zote: [-18  36  -6  18   2 -46   7 -11 -56  33 -50 -23   2 -54  18 -49   4  57
  -2 -18  38  -7  24 -36 -13  29 -33 -84 -26  49   5 -29  41 -16 -32  16
  25  29   0 -14  24 -11 -31 -11]
sel: [-23  24 -12  33   3 -39   5 -13 -52  31 -46 -23  -1 -48  15 -51   7  60
   1 -13  36  -6  18 -26 -16  24 -35 -81 -23  53   2 -32  35 -16 -29  12
  14  25   3 -13  29 -12 -26 -14]
zapa: [-23  24 -12  33   3 -39   5 -13 -52  31 -46  -1 -51 -48 -23   7  15  60
   1 -13  36  -6  18 -26 -16  24 -35 -81 -23  53   2 -32  35 -16 -31  12
  14  25   3 -13  29 -12 -26 -14]
sitet: [-23  24 -12  33   3 -39   5 -13 -52  31 -46 -23  -1 -48  15 -51   7  60
   1 -21  36  -6  18 -26 -16  30 -32 -83 -26  45   6 -27  42 -16 -34  17
  28  30  -1 -14  22  -9 -32 -10]
zan: [-23  24 -12  33   3 -39   5 -13 -52  31 -46 -23  -1 -48  15 -51   7  60
   1 -13  36  -6  18 -26 -16  30 -32 -83 -26  45   6 -27  42 -16 -34  17
  28  30  -1 -14  22 -10 -32 -10]
q: [-23  24 -12  33   3 -39   5 -13 -52  31 -46 -23  -1 -48  15 -51   7  60
   1 -21  36  -6  18 -26 -16  30 -32 -83 -26  45   6 -27  42 -16 -34  17
  28  30  -1 -14  22  -9 -32 -10]
sitet
q: [-23  24 -12  33   3 -39   5 -13 -52  31 -46 -23  -1 -48  15 -51   7  60
   1 -13  36  -6  18 -26 -16  30 -32 -83 -26  45   6 -27  42 -16 -34  17
  28  30  -1 -14  22 -10 -32 -10]
zan
q: [-21  36  -6  18]
sitet
q: [-18  38  -7  24]
zote
q: [ 35 -16 -31  12  14  25   3 -13  29 -12]
zapa

vimum: [ 23  68  18  29  38  53 -39  22  27 -12 -62   6 -42 -11  25   4 -19   7
 -35   1  17]
misep: [ 38  53 -40  22  13 -12 -22   7   5 -12   1  19 -20  -8 -42 -10  -6  23
   1 -20  13]
Povot: [ 18   3  63  16  -1  28 -36 -11 -13   5 -28 -31 -18   4  -3  -6  49 -15
  -7 -15  -6]
q: [ 38  53 -39  22]
vimum
q: [68 18 29]
vimum

kobid: [  4  20  13 -26   9  10  -3  26  10  23 -18  25  -3  12 -17  -9 -43   1
   2 -17   2  29   0  -3 -10 -11 -11 -15   0  29  -6  12 -12]
kufeb: [ -7  39  16 -55  24 -24 -24  44  46  39  -5  36   7  -7 -56 -31 -91  16
  -3 -42   1  88   0 -25 -36 -34  15 -38  19  70  -5  30 -22]
Vizub: [ -3  12 -17 -11 -43  22   2  46   2  50 -64  67 -27  39 -21 -19 -72  14
  17   1  -5  92   6 -14 -53 -24 -18 -44  14  69 -26  24 -17]
q: [ -3  12 -17  -9 -43]
kobid
q: [-17   2  29   0]
kobid

sise: [-79 -12  18 -46 -30  -5 -38  -3]
pep: [-42  12 -22 -79 -13  18 -12 -38]
bufil: [ -2 -38 -67 -31 -39 -20  26   8]
q: [-31 -39 -20  26]
bufil
q: [-79 -13  18]
pep
q: [ -5 -38]
sise

Sase: [-11 -34  -3   9  42  15  25 -17   0 -14  12 -40 -15  15 -12  35 -10  14
  24  -1 -35   8  29  -5   9  20 -16 -46 -15  14 -19  -8  -6  42  17  -8
  26  18  14  30  -1   1   8   0   6 -10 -12  -2  19  -7   5   0  29  -1
   0   6   8  -3 -10  17   8 -26 -25]
fizek: [ -6  -3 -10  -4  -3 -11  -7  -3  -4  -6  -1 -11   1  -2 -10  -7  -2  -1
   0   2 -10  -3   1   0  -2   2  -3 -11  -8  -8  -8 -12   0   1  -4 -11
   0  -8   1 -12  -6  -6  -5  -8  -7  -2   1   3  -6   1 -12  -7  -4  -9
  -5   0  -2 -12  -2 -10  -9  -4 -11]
ras: [-5  0  6  3  7  6  2  8  1 10 -1  1 10 12  3  5  3 -2 13 -6 -3 11  3 10
 -3  2 11  0 -4  2 -3  6  7  8  3 -2  4  0 14 -2  3 -2  0 12  6 12  3 13
 -5  3 -9 -7  8  7  0  2  7  7 -3  5 10  0  1]
Lalag: [-14 -19  17 -10  -5  27   1 -16 -18  -3 -29   4 -26   1   8  16 -16 -17
 -10 -39   2  -5 -17 -18 -23 -29 -14   2 -10   6  -9  15 -25 -10 -12   8
 -15   6 -14  26  -3  -7  -8  20 -46 -36  -9 -61  28 -28  45  56 -34 -44
  41  15 -35 -39  47 -25 -39  -2 -34]
Tered: [  9  16 -21  -4   2 -18  -7 -13  -8 -19   7 -33  -1   4 -26  -3   0  13
  10  17 -25  -7  18   4   3  16 -15 -36 -25 -11 -21 -36   1  18  -8 -29
  13 -10   6 -16 -15  -8  -3 -18 -22   2   4  21 -15   0 -24  -9   7 -20
 -15   7   3 -34  -3 -17 -25 -13 -32]
Tebu: [ -7  -5  14  -1   2  17   2   3  -4   9 -13   7  -1   8   8  10  -2  -8
   3 -20   3   7  -7   1 -12 -12   6   6  -2   4  -3  15  -4  -1  -2   6
  -4   4   5  10   5  -1  -2  19   8   6 -10   0  -7 -12   1  -4   6  14
  -4 -10   4  16 -12  13  15  -5   9]
Rade: [ -4 -10 -44  -3   5 -49  -8 -16  -2 -31  24 -47  -1 -13 -38 -23  -6  15
   6  37 -39 -15  20   0  18  29 -21 -49 -19 -19 -17 -53   8  17   1 -37
  13 -19  -1 -35 -29 -15  -5 -47 -33  -2  12  14  -7  14 -33 -13  -9 -44
  -4  19 -11 -53  11 -40 -41  -7 -46]
mab: [-14 -19  17 -10  -5  27   1 -16 -18  -3 -29   4 -26   1   8  16 -16 -17
 -10 -39   2  -5 -17 -18 -23 -29 -14   2 -10   6  -9  15 -25 -10 -12   8
 -15   6 -14  26  -3  -7  -8  20   2  -5 -33 -15 -18 -40   9  -3   7  14
 -17 -27  -4  18 -30  23  12 -22   9]
Kesu: [-15 -19   5  -6  15   1   9 -11 -16   2 -12 -12 -14   9  -2   4 -22 -21
  21 -26 -21   6  -8  -3  -9  -9  -8 -20 -21   8 -12  -1  -1  10   5 -13
  -8  -9   6   0 -18 -24  -8  11  -1  19 -24  13 -21 -21 -20 -29  15  -4
 -13  -5  -8   7 -30  11  11 -23  -4]
q: [  5  -1  -2  19   8   6 -10   0  -7 -12   1]
Tebu
q: [-14 -19  17 -10  -5  27   1 -16 -18  -3 -29   4 -26   1   8  16 -16 -17
 -10 -39   2  -5 -17 -18 -23 -29 -14   2 -10   6  -9  15 -25 -10 -12   8
 -15   6 -14  26  -3  -7  -8  20 -46 -36  -9 -61  28 -28  45  56 -34 -44
  41  15 -35 -39  47 -25 -39  -2 -34]
Lalag

bor: [ -5 -19  17  30  10 -15  -8  13 -21  11  35 -16  -3   8  19  42 -13  26
   3  -2   4  39  29  14   7  13  33  25  -1  -7   7  12 -27   2 -12  -6
  27 -12  19  25 -10 -26  39 -49  11  33  -1  14   6]
gufiz: [ 32 -15  34  13  43  -3 -21 -29 -36   7 -11  12  43 -16  -6  -1 -11 -12
  12   2   5  40  45  -2  12 -23  35  35  18   2   7  -2 -21  16 -27  32
  10  -1 -23  34 -10 -37  12 -25  21  40 -14 -40  -4]
Rif: [ 22  17  10  16  34 -10 -22 -34   6  -2 -16   7  23 -26  -1  -3   1  14
   2  -7   9   5  26   8  11 -23  21  11  21  28 -22   1  -6   0   7   8
   1  19 -12  25 -10  -5   0 -30   0  18 -20 -18  26]
Tup: [ -6   5  62 -57  -2 -51 -20  36   5  51  -6 -19 -23  60  65 -28 -25 -18
  50 -26  38  15 -14  11 -51  13 -10  31 -53  -8  69 -68 -16 -24 -15  85
  52 -23  -7  18 -72  28  19  20 -11  -5  35  82 -39]
q: [ -1 -23  34]
gufiz
q: [ 19 -12  25 -10]
Rif
q: [  7  12 -27   2 -12  -6  27 -12]
bor

gero: [  6  15  38  20 -77  49  -8]
tido: [-8 -7 -5  6 19 11 -6]
tef: [  6  38  15  20 -77  49  -8]
q: [ 6 15 38]
gero
q: [38 15]
tef
q: [  6  38  15  20 -77  49  -8]
tef
q: [-8 -7]
tido

sozi: [ 29 -42  41   7  17  -9  -9  18  20  12]
bubid: [ 27  20  29   8  -1 -22 -32 -35 -23   3]
Sifon: [ -1  19  -8 -25  79  72   5  -6 -31 -50]
Zagi: [ 20 -14  30  -9   8   1 -25  -7   8  -4]
vevu: [  5  40  42 -20  53  53  21   3 -62 -11]
gelo: [ 13 -52  30  -1   8  -8 -11  47  71  50]
sud: [ 2  2  4 -3  1  2  1 -1  1 -3]
vap: [  0  26 -38   5  21   1 -12 -40  23 -16]
saneb: [-32 -25 -58 -16 -74  20  -4  31  -7 -14]
fedu: [-12  19  20  92  12 -79  -3 -59  64  23]
sono: [ 30  -9 -14  20 -44 -22  -3 -68 -50   1]
loro: [ -9 -52  -8   9  44   7  15  60  21  13]
q: [-1  8]
gelo
q: [ 20 -14  30  -9]
Zagi

suber: [ 18  -5   6 -17 -13  -2  16  -2  11  11 -15]
Zuse: [ 14  15  11   2  11 -16  -7   8  14   4  23]
fegos: [ 31  -4  36  12  54   9  65 -44  10  13   2]
Vedit: [-11 -11  53  20   5 -20  -6  15 -26  71 -63]
zop: [ 38  -8  55 -13   9  18  19  16  -3  63 -27]
rez: [ 28   1 -38 -51 -28   4   1   6  32 -25  31]
zeza: [  0 -23   9 -18  18  -5  -7   4  14  14  -3]
Zosu: [-41   5  18 -13  10  19 -47  31 -62   5  -9]
bib: [ 10  18  60  47 -13 -43 -29  40  25  35 -28]
fur: [ 14   3  10  18  19 -13   9   1 -34  -9 -10]
zapu: [ 38 -23  -1  -6  17  19  65 -40  -2 -29 -20]
q: [ 14  15  11   2  11 -16  -7   8]
Zuse
q: [36 12 54  9 65]
fegos
q: [ 4 23]
Zuse
q: [ 18  19 -13   9]
fur
q: [ 14   3  10  18  19 -13   9]
fur
q: [ 10  18  19 -13]
fur

garid: [  4 -11  -6  -3  14  16  29 -11  -6  17  -8  -2  -5 -29 -34  11   0  -2
 -23 -35   1 -13  14]
zete: [ 36  10 -23 -34 -76 -67  70  12 -69 -34  14 -35  45  70   7   5 -36  -2
 -35 -23  31 -80  49]
kab: [ -2  -3  -5 -12 -10  29   6   3  12  -5  17  -2  -8  -2 -29  11 -23 -34
   1 -35   0 -12  17]
q: [ 17  -8  -2  -5 -29 -34  11   0  -2 -23 -35   1]
garid
q: [ -2 -23 -35]
garid
q: [17 -2]
kab
q: [-6 -3]
garid

Fumu: [ -1  29   1   4   1 -11  -3]
Kavut: [-2  5  4 10 -6  5  7]
pefit: [  2 -20   8  -3 -14 -12  -3]
mifud: [-20  -3   2   8 -17   4  -5]
nobe: [-2 19  9 -3 -9  7 -1]
figuf: [  6  24 -23  15  26   1   1]
Vuri: [ -1  29  19   3 -13   6  -1]
sipob: [ 12  -2  19   3  -9 -16  -1]
zovar: [ 42 -11  -2  11  20 -67  -1]
vogen: [ 25   5  35  22 -32 -19   2]
bedas: [  3   7 -28  -3  10  17  -3]
q: [-9  7]
nobe
q: [ -1  29  19   3 -13   6  -1]
Vuri
q: [  2 -20   8  -3]
pefit

vobit: [ 20   0 -17 -28 -20   0   5 -16  -2 -17  -6 -22   5  11 -16  10   8 -34
  -9  16   0 -31  -6  -2 -20  -2   5 -16   5   3   2   7 -23   3 -13  -2
 -37  -1  13 -26   2 -13 -40  -7  -4 -24   8  14  30   2 -10 -20  17 -13
  31]
sadi: [ -3 -21  29 -48  34  15  17 -18  -3 -34 -28 -39   5   6 -16  11  44   9
 -25   6  34 -33  -6  -7   0  -9 -17 -22   5  -6   0   6   0 -11 -13  31
   6   3  47 -35 -24 -13 -23  -7  20 -24   4  10  16 -29 -53 -12  17 -40
 -42]
pudo: [ -3 -10  18  34 -48  17  15  16  -3  16 -14   5  -8  -8 -23  11  25 -36
  -3  16 -12 -33  -6  -6  15 -13   5 -22  -8   3   0 -13 -23 -13  12  -2
 -13   1  24  -5   1 -15 -40 -12 -19 -24   8  14  16   2 -10 -20  17   0
   6]
neb: [-35 -42 -22  26  34  15  20  29 -10  16 -28   5 -17   6 -53  12  43 -15
  -9   7 -12 -33 -28   3   9 -41   5  -9 -16  -5  -4 -10 -62   8 -13 -12
 -13   3  45  -3   2  -4 -53  -7 -32 -52 -12  14  30  -6 -54 -77  17 -41
  31]
kam: [ -3 -10  18  10  -4  25  20  16  -3  16 -14   5  -8  -8 -23  11  25 -36
  -3  16 -12 -33  -6  -6  15 -13   5 -22  -8   3   0 -13 -23 -13  12  -2
 -13   1  24  -5   1 -15 -40 -12 -19 -24   8  14  16   2 -10 -20  13   0
   6]
des: [  1 -10  26 -30   6   3  48  20  -3 -17 -28 -20   0   5 -16  11  25 -10
  -9  16 -14 -32  -6 -15   0  -9 -28 -27   5  -6  12   6 -23   3  12   9
 -13   3  24  -5   0  -3 -40  -7  -4  18   4  14  14   2 -10 -12  17 -13
   6]
q: [  5 -16  -2 -17  -6]
vobit
q: [ -3 -10  18  34 -48  17  15  16  -3  16 -14   5  -8  -8 -23  11  25 -36
  -3  16 -12 -33  -6  -6  15 -13   5 -22  -8   3   0 -13 -23 -13  12  -2
 -13   1  24  -5   1 -15 -40 -12 -19 -24   8  14  16   2 -10 -20  17   0
   6]
pudo
q: [ 20  -3 -17 -28 -20   0   5 -16]
des
q: [-48  34  15  17]
sadi
q: [ 10   8 -34  -9]
vobit
q: [ 10  16 -29 -53]
sadi

Zet: [-31  -7  47  -5  39 -10  20  28  -4]
nuro: [-16  13  55   3  40 -12   9   1 -20]
lebu: [-10   1  64   3  48 -10  28  20 -16]
lufib: [-19   2  47 -12  52  14  13   6  -6]
maza: [-36  -2  51   2  39 -16  -3   7 -18]
rugi: [-21   0  31   0  48  -2  -3 -27  31]
kado: [-27   3  66  -1  30  -1  22  10 -11]
q: [-10  28  20]
lebu
q: [ 3 40]
nuro

Mer: [ 12 -54  38   4 -55  -6 -25   4   9   2  35  -7  25 -22 -16 -25  -6  12]
guz: [-52  -5 -25 -11  -8  20  13   0 -13   4   2 -20 -17  19  13  30  22 -67]
Nudu: [-46  -3 -32   7  18  28  18   3 -26   7  -8   8 -12  10   7  42  23 -75]
zutof: [ -1  -7 -25 -11  -8 -39  -1  32   5   0 -12  -5   5  37 -61 -13 -18   3]
lekip: [  1  -6 -16 -15  -5 -35  -5  26   6   9  -4  -2  12  38 -59 -17 -21   3]
Duzu: [-53  -1 -37   6  19  29  13  -3 -15   5  -8   7 -14  16  13  41  21 -79]
Selun: [ 10 -53  31  16 -48   1 -23  -6  -3  -7  27  -6  37 -19  -9 -23  -9  20]
goga: [  1 -45  33  10 -50 -13 -36   2   7   3  35  -9  29 -32 -20 -25  -9   7]
valug: [-25 -50  18  16  22  40  38  -6 -11   4   4 -22 -27  26  43 -10 -34   4]
nivoz: [-53  -3 -35   6  34  39   9   1 -19  16  -2  12 -28  21  23  32  31 -63]
vot: [-18 -59  17  25  14  40  42  -2 -19   7   5 -25 -28  20  45  -5 -35   6]
bivam: [ 51  17 -17 -43  26   3  32   6   6  27  27   7 -27  -3 -23  16 -39 -53]
q: [ 35  -9  29 -32 -20 -25  -9   7]
goga
q: [ 16  -2  12 -28  21  23  32]
nivoz
q: [ -1  -7 -25 -11  -8 -39  -1  32   5   0 -12  -5   5  37 -61 -13 -18   3]
zutof

ket: [ 11 -10  12   4  64  14]
bidi: [  5  63 -18 -16 -55  -2]
vok: [28  0 18 21 50 -3]
fop: [-69 -44 -17 -19  35  48]
robaz: [ 10 -10  12   4  63  15]
sapu: [-40 -37 -24 -48  16 -57]
tas: [ 38  41  16 -24 -57 -48]
losem: [ 82  29  32 -19   6 -45]
q: [ 4 63]
robaz
q: [ 16 -24 -57 -48]
tas
q: [64 14]
ket

dini: [-62 -79  24   2  78 -27  17 -16  24  12]
Lafel: [ 79 -27  17   2  78 -11  17 -16  24  12]
pib: [ 25 -24 -17  -8  -8 -36 -20  10 -23 -12]
tuz: [-34 -45  30  13  48  17 -10  35   6 -46]
q: [ 79 -27  17   2  78 -11  17 -16  24  12]
Lafel
q: [ 78 -27  17]
dini
q: [-62 -79  24   2  78 -27  17 -16]
dini
q: [-62 -79  24   2  78 -27  17 -16  24  12]
dini
q: [-79  24   2  78 -27  17]
dini

Tem: [ 31  29   1  13 -16  13   7   3  28   8 -27  33 -34  13  -8  14  11   9
  12  -2  -1   5 -31   2  11  32   0   0   1  -1  -2   0  -1   1   1  -1
   1   1   1  -2  -2  -1   1  -1]
gik: [  1  -4   1  13 -16  13   7   3  28   8 -27  33 -34  13  -8  14  11   9
  12  -2  -1   5 -31   2  11  32   7  -1  -5  13  36 -19  19 -31  -7  -8
  -9  -7 -21  24   1  15 -16  23]
goru: [-14   9   1 -15  33  29  11   8  11 -48  22  12  41 -10  35  14 -17   2
  27 -14   5 -48 -29 -24 -30   0 -24  23  78  30  19   3 -16   4  -3 -22
  -9 -13 -40 -10  35  40  10  13]
q: [  3 -16]
goru
q: [ 15 -16  23]
gik
q: [33 29]
goru
q: [  1  -4   1  13 -16  13   7   3  28   8 -27  33 -34  13  -8  14  11   9
  12  -2  -1   5 -31   2  11  32   7  -1  -5  13  36 -19  19 -31  -7  -8
  -9  -7 -21  24   1  15 -16  23]
gik

kif: [-73 -38  -2 -39 -14]
lovi: [-70  -7  10 -11 -35]
zofuv: [-38   5   1 -38   2]
tad: [-73 -38   5   1 -39]
q: [ -2 -39]
kif
q: [-38   5   1 -39]
tad
q: [-73 -38   5   1 -39]
tad
q: [ 10 -11 -35]
lovi
q: [-73 -38  -2 -39]
kif

kos: [ 14 -12   8 -26  25  -7 -38 -17  73 -24 -42 -55 -12 -21 -25 -15 -14 -42
  62  15 -16   6 -36  42]
pivil: [-23  29 -28 -44 -26 -55  27   8  27  80   0 -11  16  -9 -18 -11 -22   9
  12 -14  54  38  34  52]
tuvav: [ 26 -41  24  27  16  27 -11 -26   8 -55   0 -44  80 -63 -33   1  22   3
  -7 -46 -24  46 -19  41]
kori: [-55   0 -43  80  18   3  50  20 -14  -7 -47  27  35 -24   3 -19   7  -3
 -58   7 -14  49  30 -28]
q: [-17  73 -24 -42 -55 -12]
kos
q: [-55   0 -44  80]
tuvav
q: [  8 -26  25  -7 -38 -17  73 -24]
kos
q: [  0 -43]
kori
q: [ 27  16  27 -11 -26   8 -55   0 -44  80]
tuvav
q: [-43  80  18   3  50  20 -14]
kori

firad: [-15  65 -69  29  -8  -7 -21 -18  64  29   6  -9  25 -14   0 -25 -28 -22
  35 -17 -17 -17   7  -3  15  12   5  21 -15 -11]
Vaza: [  7  33 -69   5  32 -18  46 -47  16  21  66  14  39  15 -12 -10 -35 -33
  36 -76 -52 -27 -26  -2  19  10   3  40 -15  14]
Siput: [ 14 -18 -41   0  24  25 -24  62 -39 -19  25 -14  39  -9   1 -14 -30 -22
  37 -53 -39 -13   3 -11  12  -4  15  25 -15   4]
teg: [-12  77 -69  32  -1 -11  -2 -34  39  10  32 -30  13  -7 -24  17 -13 -36
  53 -36 -13  -3   6 -16 -21  -7   6  12 -15   2]
rotop: [-13  45 -69 -16   9  -1 -30  20  68  38  24 -35  15  17 -50 -42 -41  36
   4 -67 -15 -10  13 -21 -42  49  -9  -6 -15 -19]
Tis: [-15   1 -69   6   2  14 -18 -41   0  24  25 -24  62 -39 -17 -49 -52  15
  52 -21 -49 -16  33  -2  37  25  -9  40 -15   0]
q: [-24  17 -13 -36]
teg
q: [  7  33 -69   5  32 -18  46 -47  16  21  66  14  39  15 -12 -10 -35 -33
  36 -76 -52 -27 -26  -2  19  10   3  40 -15  14]
Vaza
q: [-33  36 -76]
Vaza
q: [ 14 -18 -41   0  24  25 -24  62 -39 -17]
Tis
q: [-15   4]
Siput
q: [-15  65 -69  29]
firad

Vasem: [ 0 -5 20  7  5 10 -3 -4  7  2]
deni: [ -1 -11 -14  -5  19  -7   6  53 -32   8]
pof: [ 61  44 -55 -70   6 -58  36  53 -32 -14]
von: [ 44 -58  36 -70  61 -55   6 -29 -22 -10]
mik: [ 32   7 -38   1   9   5 -13  84  42 -12]
kuf: [ 18 -11  19 -32  13  24   3 -44 -28  16]
Ratok: [  8  18  12   5   9  -5  17 -10 -27 -17]
q: [ 61  44 -55 -70   6 -58  36  53 -32 -14]
pof
q: [ 61  44 -55 -70   6 -58  36]
pof
q: [-4  7  2]
Vasem

sig: [ -2  38  23 -24 -23 -15]
beral: [ 35   2  11  18  10 -10]
Fafub: [ 35 -26 -29   2   2 -93]
sulol: [ 11  45  38  -1 -21  -9]
Fiz: [ 35   2 -29 -26 -93   2]
q: [  2 -29 -26 -93   2]
Fiz
q: [ -2  38  23 -24 -23]
sig

Duka: [ -9  -4   0   6  -4  -6  -1 -15   8   9   8   4   9  -2  -5  -2  -7   0
  -9   0 -11  -3   5  -3   1   3   3  -1  -4  -1   6  -1   1   3   5  -5
   5   3  13   8  -3  -4  11   4]
dede: [ -4  -8  -7   3   7  18   1  -8  15   9   3 -10  -7  14   2   0  -2   4
  -4   0 -12  -8   6  -6  12   4  -5   3 -13  10   3  -4  13   9   5  -4
 -91  -8 -12  -6   6  -2  11   7]
tepe: [ 1  0  3 -4  0  5  6  2 -1  9  0 -4 -5 -1  2 -1  3  0  1  0  3  4 -1 -3
 -1  4 -1  3 -1 -2 -4  2  1  2  0  3 -2  1 -5  0 -3  6 -5 -4]
deg: [ -3  -9  -3   1  14  20 -10 -17  13   9  -7  -5  -8  -2  -7   7  -7  -5
  -3   0   5  -8  11   5  20   2  -1   7 -10  -1   1  -1  12  13  -5  -2
   9  -8 -22 -21   0 -10   1   5]
zapof: [ -7  -6   1   2   0 -13  -1 -13   0   9   4  -1  -1  -2 -12   9  -4   0
  -7   0 -10  -3   7  -9   2  -2   8  -2  -6   0   2   1   0  -1   7  -6
   6   9   6   7  -6  -3   1   4]
q: [ 3 13  8 -3 -4]
Duka
q: [  0 -11  -3   5]
Duka

safut: [-37  29 -73 -15 -23  78  31  10  79  74  38  65  36  64  29]
Kega: [-44  24  79 -29  89 -14 -44 -10  34  44   7  -4  47 -15 -23]
varu: [-45 -38 -63 -33   7   9 -29 -10   7  34  44  47  -4  -9  35]
soso: [-64  14 -23 -48  20 -22  25  29 -13  34  -3  -6  -2  28  -1]
vil: [ 51 -10 -34  -1   7  41  -2 -19  10  -6  -2  -5  17  38 -28]
Gid: [  6 -18  85 -61 -32 -30  40 -37 -37  -6  -3  52 -62  41  40]
Ruvip: [-14 -60 -14 -10  34 -29  44 -44  89  79 -21 -42  29 -21   6]
q: [-14 -10  34 -29  44 -44  89  79]
Ruvip
q: [34 -3 -6 -2 28 -1]
soso
q: [-10  34  44   7  -4  47]
Kega
q: [ 79 -21]
Ruvip

sidak: [-85 -17  27 -28 -35  28 -35 -41  61  45]
Tofi: [ 15 -28  16  81 -28 -53  67  11 -48  35]
nif: [ 15  81  16  11 -53 -28  67 -28   0  24]
q: [ 81  16  11 -53 -28  67]
nif
q: [ 15 -28  16  81 -28 -53  67  11]
Tofi

